(in the rows, 128 means zero)
Each path below is one point turned by a fixed rotation once a step. After each direction that follows a path, write how fast that rotation turns it, in degrees per step (0 if it stays still).
Each turn is a multiple of 5 degrees from 10 to 175, or 0.
Each row of a path follows its step; steps can be skipped.
path 1
step 4: [122 126 122 123 135 147 123 125 126 128 128 133 119 124 123 126 113 149
 122 125 135 109 119 140 130 128 136 130 132 135 152 136 121 142 123 130
 123 131 128 137 141 121 118 120 137 110 130 122 121 128 124 116 131 119]
step 9: [145 119 130 119 140 144 152 109 124 125 125 129 113 116 127 139 125 129
 131 129 138 127 120 143 144 131 129 127 122 132 129 130 132 127 123 127
 131 124 141 132 127 116 123 120 138 119 133 108 134 133 122 119 134 128]
step 12: [115 133 109 119 120 146 130 130 131 119 128 142 117 123 130 112 126 138
 120 141 123 135 121 132 138 120 124 122 136 135 122 138 124 136 119 142
 136 118 136 118 131 114 118 129 135 117 128 111 130 125 115 133 124 129]
step 17: [139 115 110 120 122 129 137 122 137 138 134 142 120 121 125 126 113 126
 106 135 127 132 124 138 128 125 124 134 134 133 122 135 127 132 110 135
 129 131 134 124 122 123 119 121 116 117 114 114 132 129 147 118 130 138]
step 24: [118 127 134 126 129 134 124 120 129 130 134 120 118 125 123 126 123 130
 132 130 124 126 124 130 137 108 126 124 122 137 113 131 140 150 132 143
 123 119 138 142 147 111 150 111 128 129 132 120 123 134 127 130 125 131]
step 25: [140 121 123 117 133 149 128 131 141 137 119 133 121 121 127 135 132 133
 119 129 125 143 137 130 131 130 114 141 123 124 124 127 130 138 122 138
 118 119 125 137 144 108 121 122 131 111 138 136 128 120 143 124 138 122]
step 32: [124 127 133 145 137 127 133 118 132 143 144 137 122 139 133 128 125 129
 114 139 120 120 111 134 124 137 126 116 136 131 130 139 143 134 135 144
 129 119 133 138 147 125 129 135 118 114 127 120 128 139 126 137 128 134]
step 42: [136 128 115 114 138 134 121 129 117 126 128 123 129 126 119 131 117 134
 121 132 136 124 131 134 154 132 120 120 114 116 118 126 145 124 116 135
 136 129 129 124 142 135 119 124 143 118 128 114 117 134 143 136 129 135]
step 43: [126 130 121 113 120 132 135 118 127 145 144 126 131 136 122 124 111 131
 115 124 133 139 131 140 138 128 123 123 137 131 143 138 110 126 137 133
 131 129 132 119 140 133 125 135 134 110 131 112 136 123 144 129 128 121]
[125 127 128 128 133 128 125 132 127 126 132 126 125 128 126 125 130 129
 127 130 131 126 131 126 133 131 126 133 128 127 131 129 129 130 128 127
 126 128 128 131 126 127 129 128 125 131 129 124 132 128 127 128 126 126]	125
[129 125 128 132 127 129 123 127 127 127 128 130 129 132 127 127 129 127
 125 131 129 125 131 129 128 126 130 128 124 125 123 130 128 125 128 127
 128 126 127 125 129 129 123 131 125 123 129 127 130 127 128 131 128 129]	70
[131 126 133 130 130 127 128 129 133 129 127 130 127 132 126 128 131 127
 130 127 126 130 127 128 127 128 123 127 130 126 129 128 128 128 129 128
 126 129 128 130 124 125 127 125 128 126 126 131 134 129 133 128 128 130]	95
[133 130 126 127 133 128 126 123 128 129 128 127 129 130 128 127 127 132
 127 129 127 130 128 129 127 131 129 128 128 131 123 127 128 123 124 127
 125 127 128 127 129 129 128 126 129 134 128 129 131 126 129 127 129 126]	90
[131 127 128 123 126 130 127 128 127 127 126 133 130 129 127 126 126 127
 128 126 133 127 129 129 129 130 128 132 131 126 127 134 128 127 126 128
 131 130 127 127 127 129 128 125 130 127 131 127 126 127 129 123 131 128]	85
[125 130 131 128 131 129 127 130 127 127 127 125 128 131 127 129 127 123
 129 128 131 128 131 131 129 130 128 124 129 130 127 130 134 126 128 128
 127 127 134 127 130 129 132 127 129 127 126 131 127 128 129 129 133 128]	80
